Each path below is one point turned by a fixed rotation once a step. After each direction that follows a path, write how fast that rotation turns it, in degrees each step (0 if it stays still).
Each turn is a multiple of 5 degrees from 10 to 175, or 0.
Each row of a path follows its step; steps can be skipped.

step 0:  -88  113   82  126 -183   52  128  -78   35  100  253 -211 -152  156   41  -20  148  -87  -27  142  186  105 -102   98  149   95   56 -206  -68  113    6  191 -237
step 1:  -80  170  144   29  -29  113   55  -99   73  -33 -141  -11 -172  -89 -103  164  296  -36 -108   67  180   13  142   46  216 -144  -32 -131 -178 -271  112 -135   31
step 2:  132  -57   64   74  189  140   27 -126 -130  -57   15  -26  118  133  -29 -167  224 -252   83  297  135  228  -88   48   88  -49 -249    1  -10 -115  -35   64   20
step 3:  150  214  126  191  -40  110   39  -57 -166   70  148  138 -189   70   79  -16  127 -168 -189   89   14  256  113   45   96   58  304  112  -70   14   59  -13   40
step 4:   77  119  170   93  -21   10  -41  -79   41  129  128 -140 -207  -16   47 -118  210   70   13    7  192   17   76 -271  127  -36 -109  114    1 -307   23  203 -233
step 5: -154   49  192   57   64  208   73 -230  110 -244   79   29  -47  294  -72 -111   80 -145   16  -70  180   41  103  233   78   71   47   18  -21 -202   37  -31  -76
step 6:  303  223  175    4  117  145  156 -102    9   -9   30 -246 -159  -51  136  -29   29 -224  101  270   64  -61   22   76  -40 -156  102   -9  -49 -117  -33  -87   46
step 7:   15  162   91  183 -107   43   -3  -94  -30   77  228  -71 -245  153 -173  -75   41   38   98  133  223  163 -146   56  202 -110  -48   -1  -49  153  209  167   55
step 8:   63   70   70 -105 -128  156   46  -48   22  -56  -77   95 -383    6  -13  -55  245 -169 -134  -55  -26  124   88   78  177 -148 -141 -169  -81 -197   58  -46 -193
step 9:   30  253   61  163   10  112  -64  -92   40   58   28  -29  220   73   80 -150  304 -236   42  146  274  102  -82   78   -2   31  -82 -199   99 -136  -94    7  -93
step 10:  -50  155  255   84   64   32  233   63  -15  104   85   52  -48   72  -33   84  111 -159    6  103   82  288   61   22  229 -152  259  130 -163 -122  -56    1  119
step 11:   68 -103   81   58   19  153  122 -182 -114   40  192 -293 -173   -1   36  -65  167 -123  -90  169   98   38  132 -191  197  105 -139   15  -96  -40  113  161 -180
Directions:
 24   0   9  -2  56 102 -39  -7 -86  -1  17 -16 -49 -50 -42 -52  24  -5  75 -78 -76  45 -24 -85 -20  10  27 -45 -31  75  49  29  49 -> 85
  81  -31   76  -30  -24   15   20   55   -4   27  -35   -6  -21  -19  -22   51   24   35   24   19 -142   -9    2    6  -25  -90   22   12  -51 -106  -38  -29  -61 -> 160
 -48   43  -11  -37  -55  -17   -9  -51   43  -12   47  -35  -81  -20  -11  -79  -44   21   53    3  -18  -47  -30   76  -25 -134   -1  -71   46   52  -22  -51   -2 -> 45
  -6  -45    6  -32  -14  -58 -140  -84   77    3   20  -43  -60   -1   -6   61   54   23  -16  -64  -37   -4   15   -8  103   55  -29  -29  -37   -1    0   -3  -38 -> 100
 -29  -56  -22  -52   -5   79  -14    5   25  -72  -44    9   38   17   20  -40   76   64  -39  -64   61  -31   14   11  -62  -29  -22  -91    6 -108   73   10   14 -> 100
  29   18  -75 -107   20  -30   45    6  -31   49  -59  -10  -95  -47  -54   -9   14  -46  -46  -66   50   -5   69   31   13   16   77   26   -9  -38  -45  -43   66 -> 155
 -9 -49  -3 -10  29   4  36 -48 -52 -63 -22 -68 -46 -18 -51  93 -15  48  30 132  20 -43  22  57 -22  27 -36 -21 -81  27  51   2  65 -> 70

step 0: -240 -174  177   61 -126  107 -155 -138   72   -9 -238   70   -5  112  -22  235  108  -10 -205 -317  253  139   -8   -3   -6  251   39 -240   32  -31    3   -5   40
step 1: -194   78 -279  -76    9   51   64   35   88  201 -128 -141  -80  -79 -103 -270  222   41    3  189 -111  -17  107  110   77  151  332 -103  261  -31  -13 -173   -3
step 2:  -49   82  113   51  -59   -2  -19  135  209  127  122   68  114  -72 -294  188  124  -75  424  -10  -23  118   42  -65 -233   79   22   44  -77 -144  202  271   75
step 3: -164   60  163  -92 -268   64   53 -101   59 -221  -34  194  -87 -265   27  -80  -15  -15 -244 -237  -84   10   94  -90 -168  110 -175 -111  326   71  110  -13  -33
step 4: -340 -330  -49  -93   80  140  287   19  -97   42  -49  -78  -86  112  -48  -55  259   79  122  236 -117  -35  105  -84   23   28 -150  -43  -17 -124   58 -178  139
step 5: -147  -30  111  -29 -152   66  -11 -302  200  -33  -61   43  228  279   88   25   43 -205  203   16  121   31 -123  161 -212   28  234   62   47  -26  176  204 -108
step 6: -365  261  103  -55  129   13  -44 -234   64  128   85  -69   30 -243  -29  -20   38   13 -205  -37 -132  231  270 -101  151 -129   42   50  217  -46  -48   90   77
step 7:  -20   39   31 -232   67  325  -94  -39  -48   70  -49   44 -145  164 -220 -115  201  117  145   33  -94  101 -135 -243 -164  292 -119 -127 -153 -156 -155   68    7
step 8:  -51 -111   71   32 -112  -48   66  -56   74  -13 -385 -216  233   24   60   55 -162 -150  180 -100 -103  -33   64  -62 -131  220   65 -221  341  157  -17   61   32
step 9: -360   27 -114  208 -135  120  -86   94  219  168   14  -41  -31  -92   28  -93  231 -193  -26  -27  222  134  256 -199   33  -83  -43    6  -58 -147   52 -196   37
step 10:  121  190  -42 -179 -273  170   84 -194  257   14  -13  142   26  -26 -191  108  219  138   44  274 -129   87 -137  107  -58   75   32 -300   -6  -60  144    1   -3
step 11: -113 -110  342  -17  -15   30   15   -1 -312  -74 -142   61   54  -89 -249  153  172 -111   55  -60  -24  -25  281  -60   58   86  151   25  295   28  151  144   77
Directions:
 56 -46  39  -8  12 -24 -88  -8 104 -80  33 -42  69  29  27  55  64  27 -45  -1 -31 -86  89  -5 -19  55   1  53  28 -10 -28  18  17 -> 130
  -3  -28  -32  -37    6  106   20   21   35   67   30  -35   -6  -41   29  -45   14   46 -124  -41  -52   53   17   21   36   48  -16   60  -51  -15   29 -102  -39 -> 125
  -7    5  -95    3  -30  -34   51   -8  -16  -45   32    3   64   39  -49   52   10   16    7  -49  -35  -15  -49  -85    0    2   19    1  -64 -164   -9   -5  -57 -> 140
 15  26  28 -86  12 -21  36  61  -2  64 -80 -25  62  50 -44   6  10 -63  37  18 -14 -74 -33 -36  60  34   9  99   7  57  76   6 -68 -> 115
   7  -31  -52   -9  -62   68   18  -58  -41  -49   24   30   60   24    1   85   30 -115  -26   80   19    2   26   33   17  -68  -88    1    3   38   21  -74    0 -> 65
  33   19  -92   -3   10    6 -129   78   52   50  -80    4    9  -28  -64   60  -56  -47   -7    5   28   26    5  -25    0   46   14  -81   18   -9  -35  -70   21 -> 45
-39 -52   7  17  68 -45  73  27   4  72  -7 -59  53 -50 -17 127   0  58  22  -8 -56  37  28  13  72 -47 -52 -18  -3  13 -11  27  88 -> 160

step 0:    9  111   33 -159   58   -3  106   47  -14  -48 -353  241 -246  106  -62  -23 -124 -122 -106  173    8  -77 -120  145  106   36   89  -49  193 -112  137  -78  174
step 1:   21   77  -49  107  -19  112  -69 -113  -16   31 -164  -61 -130   53   31 -137 -267 -226   36  106 -123  205   39 -198  -46  103  -33 -102   54  -23  251 -218  233
step 2:  -51   17  -38   28  -12  104  -88 -220   12  159 -146 -116   -8  164 -224   16 -103   -1 -264   47    1  119  164   34   98 -126  148  -82   90  -26  371   55  -68
step 3: -188   43  157 -132   25  159 -101 -252  142 -128 -192   24 -136  -76   83   28  -34  -48 -101  -83   95  321    7    4  153  -11  -95 -228   46  -44   72  128  -59
step 4:  -38 -136   17  141 -203  -21  -42   10  209   42  -68 -113 -290  -73   -6  -28  -75 -282  -71 -206   25  -63  -19  -31  248   18  108 -210  150  -69   18  128   47
step 5:  -79   32  -87    8   52  -69 -219 -151  231 -122 -280  -76  -48   41 -148   64 -174  -99  199 -121  138 -125  -92  -35  282   62   87  164   24  -70  119  -47    7
step 6:  -41  -46  -30  -14  -33  114  -24 -123 -100  -29 -200 -194  -67  157   59   52  255 -135   -4  -68  109  -23 -195 -287  157  195  -33   64   18 -181  261  -55  -52
step 7:  -87  -95  109   64  -52  144   91  -26  -19  -34  -36 -104  -42   55 -118   35   79  -16  -73 -170  244   31  -88  -88  254  -80  -22  -36   55  359  235 -262   -5
step 8:  -98 -170   82 -208  116  176  239  -82   25  -18 -122   12 -129   93  159  -30  -18 -162  -69 -205  -56  -51  106  192  276    4   63  167   27   24   73 -174  -42
step 9:  -17 -205 -113   22  -58  -10  293   19   46 -156 -159  115   15   13   41  -59 -156 -168  -39   -1 -100   87 -178  -12  236   84 -129   85   22   71  221   94  282
step 10:  143   64 -101   -7 -108  145  -14  -42 -136  191 -191  144  124  148 -141   87 -211 -208  -21  -35  -50  -39  112  -22  287  113 -215   14   93   24  112 -118   71
step 11:  185  142  -62  -14    1  166   -6  -28  154 -127 -174   -2  179  150   60  -21  124  -60 -128  104  -20  190   59   87  211 -119  -61 -135  121 -171  226 -200   46
Directions:
 -17    7    3   72  -82  -55   39   74  -43   77   77 -113  -22   -7   -3   -1 -102   11   -6  -24   14   -9  -33  -25   19  -57  -67  -31  -12   31   57   16   20 -> 135
 -24  -74   43    7  -68    5 -104   12  -12  -30  -64  -51  -10  -55  -68   23  -14  -11   35   20   -5   53   24  -16  -11  -78   53  -64  -65 -103  -33   29  -37 -> 35
  17    2   20   24  -24 -131   26  -30  -10  -65  -36   50  -27  -11 -120   33   15   40   23   79   31   23  -23   50   31  -35    9   10   46  109   29   22  -24 -> 155
-37  31 -21  77  67 -28 -37  60 -74  39 -96  -5 -20 -28  59 -10  69 -22   2   1  53  16  20   3 -90 -60  32  34   5  19  83 -80  -3 -> 65
 -29  -86 -105  -26   67  -47  -23  -92  -56   34  -27   -8   86   32   -3   43  -31  -14  -37   -2    1    2  -62  -32  -43   -3  -31   21  -58   15   32   98  -13 -> 100

step 0: -284  -33   93  -19  -34  251 -183  222  118  103 -190 -107   67 -132  237   16   45  -68  -21   74  112  -71  171 -232  230   16  203   54   17  -34  356  -57  -13
step 1: -130    5   90   83  -94   77    4  225   73   12 -131   20 -131  -50 -182 -125  387  -65  260   64 -117   27  -77 -124  271 -151 -156  108  233 -150   51 -176  117
step 2:  119  -52   97  -75 -177 -121  206   88  107  -52    7 -202  -98  -43  -42  -48   80  -73 -116  -88  -13   59   20  -64  138  -72    0  -75  509  147  364  -28 -200
step 3:    2  112  386  -39   49   99  -30  -46   49  100 -305 -113  127  150  -30  113 -139 -191  -31   61   84 -120  243 -123  129  -82   94  112  142   90  250 -271   92
step 4:  -25   -6  287  223  159 -173   91   39  -65  179 -123 -185 -219  122 -125  109  221   83  222  179 -237   27  124  -51  289 -138 -143    5   31  -15  -18 -108 -126
step 5:  268 -126  302    5   28   18  147  200  180   -9  -30 -227  -87   13  171  -69  -28   57  -92   50    9  233   69  -81  283   56  102   84   76    4  180  223 -288
step 6:   31  107  501  -16   22  315   61  137  -32   54  -84 -107  154   92  -18 -165   -1 -291   79  158  -69 -104  -65  -45   93  -53  194  132  137  -23 -163   20   30
step 7: -158  -13   17   77   31   18  135   97 -151  168   23 -257  -47  -46 -157   -1   33   36  167  257 -280 -153 -114   -2  175 -209  167 -187  179  106   10   42 -327
step 8:  126 -147  -78   83  -19  281 -125  181   42   79  -76  -60  -36  -62  120    9 -146   24  -40  124  124    0   33 -368  309  -92  250   59   34   18  263  -16 -266
step 9:  -84  140  223  226 -170  150 -110  205  -35   26  -28   49  -65   53  117 -171  271  -77   96   39  -18 -153   37 -352  217  -80   48   59  249  -65 -175 -113  100
step 10: -193   65   74 -114 -148 -102   20  220   22   96  -49 -127  -96 -152  145  -55  122  164  -17   15 -159 -109  -55   60  230  -71   -7 -217  439  146  214   41 -122
step 11:    2  -91  119 -217   47  236  -68  173   43  181 -270   29  -53  -34   73   82  -40 -253    7  174  138   14   42  -88  174   36  -33   69  171   42  426 -268  -24
Directions:
 23 102  37  -1   4  28  -3 -90 -57  12 -48  34  98 -82  30 -20  67  -8 -31  84 -35  64   6 -63 -44  -2   8  21 -13 -65  12 -33  26 -> 130
 -5  14 -35 124   7 -49 -45 -71 -32   8  -5 -21 -22  73  17 104 -33  28 -54 -22  15 -13  38 -74  18 -50  71   0 -48  -1  -8 -82 -42 -> 80
-13 -50  44 -10 -16  56 -40 -15  70 101 -55  13  64  39 -40  21 -22 -66   8 -48  89  19  23 -89 -13  82   8 -74 -11 -28 -43  25  25 -> 130
 88   8  85  68   1 -31  49 -52  43 -10 -50  -2 -11  28  -5  28 -32 -49 -36  31 -69 -16 -31  73  40 105 -80 -22 -74  38  30 -17  -3 -> 40
  16   -1  -16  -57   22   20  -27  -13   63  -81  -44   56   61   10   88   55 -107  -25   83  -14  -27   37  -24   -5   80  -17   68   61   -2   16   24   -6   57 -> 135
 -44   49  -60   15   -4   98   42  -12 -111  -40  -60   39  -11   57   23  -35  -50   32  -13   21   14  -21  -11    1   74   88   -3  -22   24  -18  -61   63  -74 -> 35

step 0: -137   31  130  104  -35   93  109   55  245  168   53  -95 -230  -86  -88  -53 -138   45  -18 -335  -10  -13   64 -189  -54   66  242 -132 -147  145  156 -115  -55
step 1:  -52   -7  188 -129  -39   59  -95  185  -10  120  190 -254   -9 -100  -60  -62 -220  -68   79   46 -170   34  -53  -47   81 -398   20   38 -123 -144 -142 -120   26
step 2: -112 -201  223  164   90   83  -34   59   82  -35 -118  -16  119 -122 -103    7 -166   65  156   40 -155 -163   99  -43  -32  124   57  -78  -72 -128   79  159  377
step 3:  101 -213   46  -95   46  168    4  -47  176  366  -27   89  -30  -26  157  -97 -127  -76  138  -63   25   66   52  103  -93  -20  325  115   48    9 -253   -1   78
step 4: -172  -58  291   13 -102 -133 -135  232  -41   17  -31  126   21  192  -95 -131 -230    2   12  155   16   76  172  188   94   37  193 -236    5  -27  -97    0 -105
step 5:  135  104  -91  -19  122  -86 -274  185  205  116  -54 -140   59  240  108   81   38  126   40   47  -95  -39  189   51   57   40  247   47 -180   -5  115  -24  226
step 6:  -41  -39   96   38 -236 -110  -93 -117   40  170   -7  -83  194 -123  240 -159 -125  232   96  -71   13  -55  -53  188  185  -15  169   99  146  -97  208   24 -115
step 7:  -59 -248 -167  130  -64 -223 -238  147   73 -121  179   28   65   61  206   96 -233   76   93  -66    1  198  216  -57  -39   40 -106   81   76  -55 -145   41   -4
step 8:  -64   90  -57  123  102  -54 -268   14  -99   31 -191  -29   68 -346  186  -28  144   99   53  -67  -47    8  245   13  -16  152  177  -88  -82  151  -93 -155 -119
step 9: -203  164   58 -165 -158   35  102  164  233   10  102 -166   -4  -86  134  150  -96  302 -180 -146  -92  198   49  116  -80   72    5   42   62   14  -65 -180  -81
step 10: -189  233  -34 -199   35  -84 -154   84  -86 -153  -19   40  303  -86  -19 -146 -100   40  204 -191 -150    5   50  -69   35 -117 -172   77  -72  -96 -145  -70  153
step 11: -273  -22  -21  303  177  193   26  -19  245  -51 -188   66  255  -96   99  -16  -64   80  -21   20   60    3  -79  -11 -150   46   18  220   23   91  -15 -157  157
Directions:
  -8    7   32   47   37   -9   -1   -6  -42   42   15  -82  -30   40  -33   17   28   44 -128  -46  -27  -31   14   83   88    3  -32   -6 -110   12  -77  -18   -3 -> 90
 -18    7   29   27  -49   29  -12   22   63  -30  -67  -51  -12   35   75   45  -46  -42   18   45  -64  -55  -69   70  -43  -17  -78  -67   15  -38  -39   32 -100 -> 140
 -74  -37   13  -19  -27  -33  -23    6    5   30   28   14  -29  -22   42   48   77  -25  -41  -67   80  -93  -28   71  -69 -103   42  -24   55   19   18  -29   57 -> 130
 56  36  30  96  60 -41  23  63 -52 -41  64 -39  74  38   8 -33 -16 -54  50  -1  38  48  27  20 -14 -72 -49 -89  42   6 -23 -61  40 -> 120
 54 -38  17   4  49  96  12 -14  20  -5  85  34 -77 -29 -87  24 -75 -31  51  10  29 -55 -56  12  19 -54  25 -64 -89   7  56  20 -11 -> 20
 -54   12   99  -32   15   12   76   -5   18  -12   19  -22   51  -63  -75   -5    0  -25   18   -7  -69  -25  -37  -43 -119   14    4   40  -41   20 -110  -37   42 -> 40

step 0: -112    0   10  162  116 -187  -63  229  253   12  246 -145  -17  137  131  -53  -48   52  -79  -54   37  237   39    1   51 -131   87   26   -7   -8 -134  -30 -228
step 1:  -81  166  -16   -8  -98  155  -13   46  -76  -43    3  153  169 -166  122 -102 -128 -203   19  123  284   53 -140   54    3  -98  -30  -38  306   15   51   33  200
step 2: -125   75  147  -28    3   48  168 -182 -148  -57   45  -93  -30  -72  -69   83  -34  -52  228 -101 -256  101  156  194  -21 -103  120 -170 -193   44   97  145  -53
step 3:  -42 -185 -103  -35  -76  -45    6  270  -90  139  -25   13  -42  127  -58 -203  -58  173   40 -315   45  -75  -24 -166   68 -116  -17 -157   19   11 -195 -116  166
step 4:   61  -97 -136   61 -169  113  -77 -261  -53 -230  253   24   97  113  -41   86  194 -139  -45  226  -75  -50  -53 -117   -4  -97 -116  -82  100 -119  -94  -55   66
step 5:  -90  -25  -29   97   81 -215 -134 -232   23  286  -15  -94    4 -204  130    2    7  123  -39  -27   21 -107  216  197   41 -147   20   66   45  102 -131  136 -154
step 6:   63   71  -90 -213  -10   -7   64  -34  -76  -33 -101 -155  -68  203   81   29 -261 -232  -35 -186  198   45  -26  -55  -90   86  -93  195   39  -94  -60   93  230
step 7:  -27  -36   84 -172  -33   -4  143  -67  104  -77  -56  130 -144  -31 -106  216  -30   31   43  253 -250  115  177  -98  -40   17  234  -38  166  104 -129 -179  -25
step 8:  172  -21 -194  333   54  -27    1   18 -121  -43 -111 -129  -47  -83   48 -264  -73  172  196  -78   52  -59  -42  126   -9  191   30  -24   77    6  -93 -195 -119
step 9:   42  -39  134  111 -138   47  -67   62 -140  -69  -32  -23  -33  -62   -3  189    5  -99   51   81   79  109  -12 -307  141   -3  -89  131  -55 -311  -18  263  -68
step 10:  -23  101    2 -131  116   37 -104 -159  -65   73 -102   61   47 -208 -160   62  -19  235 -107 -105 -110 -195   79  -55   24 -134   54  165   65   86  301 -191   73
step 11:  188  -24  -60  -12  -17  -39 -130  -64  321 -112  -73  -66 -138  205  201  -43   37   86  174 -139  -40  -24 -117    8  -55  118  -28   29 -307  -11    4   47  127
Directions:
 -19  -19 -112  -10  -38  -11  -97  -36  -10   33  -21   49   10   16  -22   24  108   19  -18  -50  -46  -62   20  -14   66  -35  -33  -27  -83  -74   42   12   50 -> 55
 -16  -10   -5   -2   -1   48  -52  -60   -7 -101   60  -39  -32   86   72   20   -8  -48   16  -13  -29   74   64  -61  -32   39    2  -30  -77    1   46   30  -93 -> 160
  -9   25  -52   22    9  -18   39  103  -26  -31   46   72  -17   38  -20   47   43  -13  -29  -21   21   23   66  -91 -100  -82  -20   87   55    2   32  -17   26 -> 120
-46 -25  60  15 -32 133  67 -24 -21 -23 -11  37  55  38  39  85   6  38 -72  66 -56 -37  62  59  27  13   5  15  46 -55  14  -6  31 -> 135
-44  68 105  46  27  19 -14  60  94   4  18  19  75  18  18 -89  59 -15 -13 -32 -37  47 -54  -1   4 -31  10 -40 -18  -8 110  11  38 -> 25
 -33  -12  -40   66  -27   32  -13    9  -47   91  -36   59    4  -36  -28   32  -55  -30   -5  -17  -83  120  -49    4 -101   65   -9  -54  -19  -32  -22  -36   14 -> 65

step 0:   35   82   59   96  167   95 -200 -231  137 -200 -118   53    8   50  129  122 -130   70  -26  247  -15  -77  -31  139  -27  176  -55 -195 -166   40    9  -40 -160
step 1:  131  -84  -41   46   14  196 -363 -158  111   19   97  -34   -1   -9  252   87  -97   52  -62   34  206   -3  111   74  -84   43   57 -155  -73  129  164 -143   27
step 2:  162   -9 -256  -42  -87  141 -122 -241  -70    0   94 -137  -88  -20  149 -130  -78 -122  -44  -40  170 -135  160   52  -70   75   92 -246  -32  -22  -32  118 -208
step 3:  180  117   71 -149  -78   11 -203 -192  -63  -77  -17  -14  151  -97  137  -86  148 -102   93   78  164   20  -31   68  171   71  -81 -266   10  -53  -13  145 -231
step 4:  291  118  121    5    3  151  -56 -260 -199   -5  141   34  129  -90   76  141  -46   -8   26  -50  222   -3 -148   33  168   73  -69  -83  -43 -178  159   -1   89
step 5:  260   -7   15  -91  117   81  -79 -105 -275 -205  229   76   60 -160  -46  -76  -35  -48 -109 -203  -23  -64  166  108  -39    8  -78 -152  -26 -202   32  -54   84
step 6:  241  219  -85 -125  117  108 -161  202 -103 -230  192    5   66 -128   45  -98   13  -87  -52  -13 -119  111    8  107   80  -17   10   40   41 -185   67   22 -212
step 7:   22    6   -6    6  216   30 -263   85 -145 -117  131  -47  -60 -129    6   22    4   -6  -77  150  -68 -125 -134    6  278  149   -4  131 -145 -269  172  111  -73
step 8:   -3   37   52  -40   70  116 -176  -58   -2  -74  111  301  -12  -17 -133   43   18   16 -280  167  -51 -257  142   41   77   79   76   47  -87 -180  179 -154  -44
step 9:   87  220  -33   67   75    0 -258   21   76  -55  131  176  -71 -137   20   -6 -264 -104  -39  222 -128 -218   25  -28 -189  -49  140 -106   11  -45   90  -75 -128
step 10:  -21  -29  -59   46   42  -79 -434   13  -47   63   88   -9  139  -30  158 -160  -33  -82   -2   84   14 -157   10  -64  -19   10  311   -6   39   38  204  113  -50
step 11:  -48  -40  -81   32  -86   20  -33 -242  -75  -58  -68  116  158  114  -23 -120  -56 -239  -65   60  124 -254  -83   87   73   63  285  -35   37 -100  190  135 -144
Directions:
-75 -23  34 -21  31  31  20 -30 -94  86  20   7  -2  17  29 -61 -56 -25 -21  33  62  59 -53  77  -1  25  38 -82  16  97 -33 -36 -45 -> 35
 -48   37   31    8  -68   33    8   -4   16   46   16   41  -66   34 -106    1   75    4   78   52   26  -29  -29   14  120   26  -13  -51  -77  -51  -19   30  -19 -> 85
 -6  -5  93  36  47  69  27 -46 -52 -71 -19 -73  40   3 -18   7  24  60  73  58  -3 -41  33 -45  57  -1  36  58  86  63  20  27 -55 -> 100
 -27  -43   67  -68  -19  -18 -106   39   28    1    4   58   79   11    6  -42  140   30  -18  -22    6   54   84   16   25  -13    0   -8   12   54   24  -48   24 -> 155
 -24   15  -45    5 -130  -42  -78  -40   -6   72   -1  -30   27   26   40   30  -65   -7  -26   68  -25  -90   57  -39   44    0  -70   -5   53   54  -17  -26  -17 -> 45
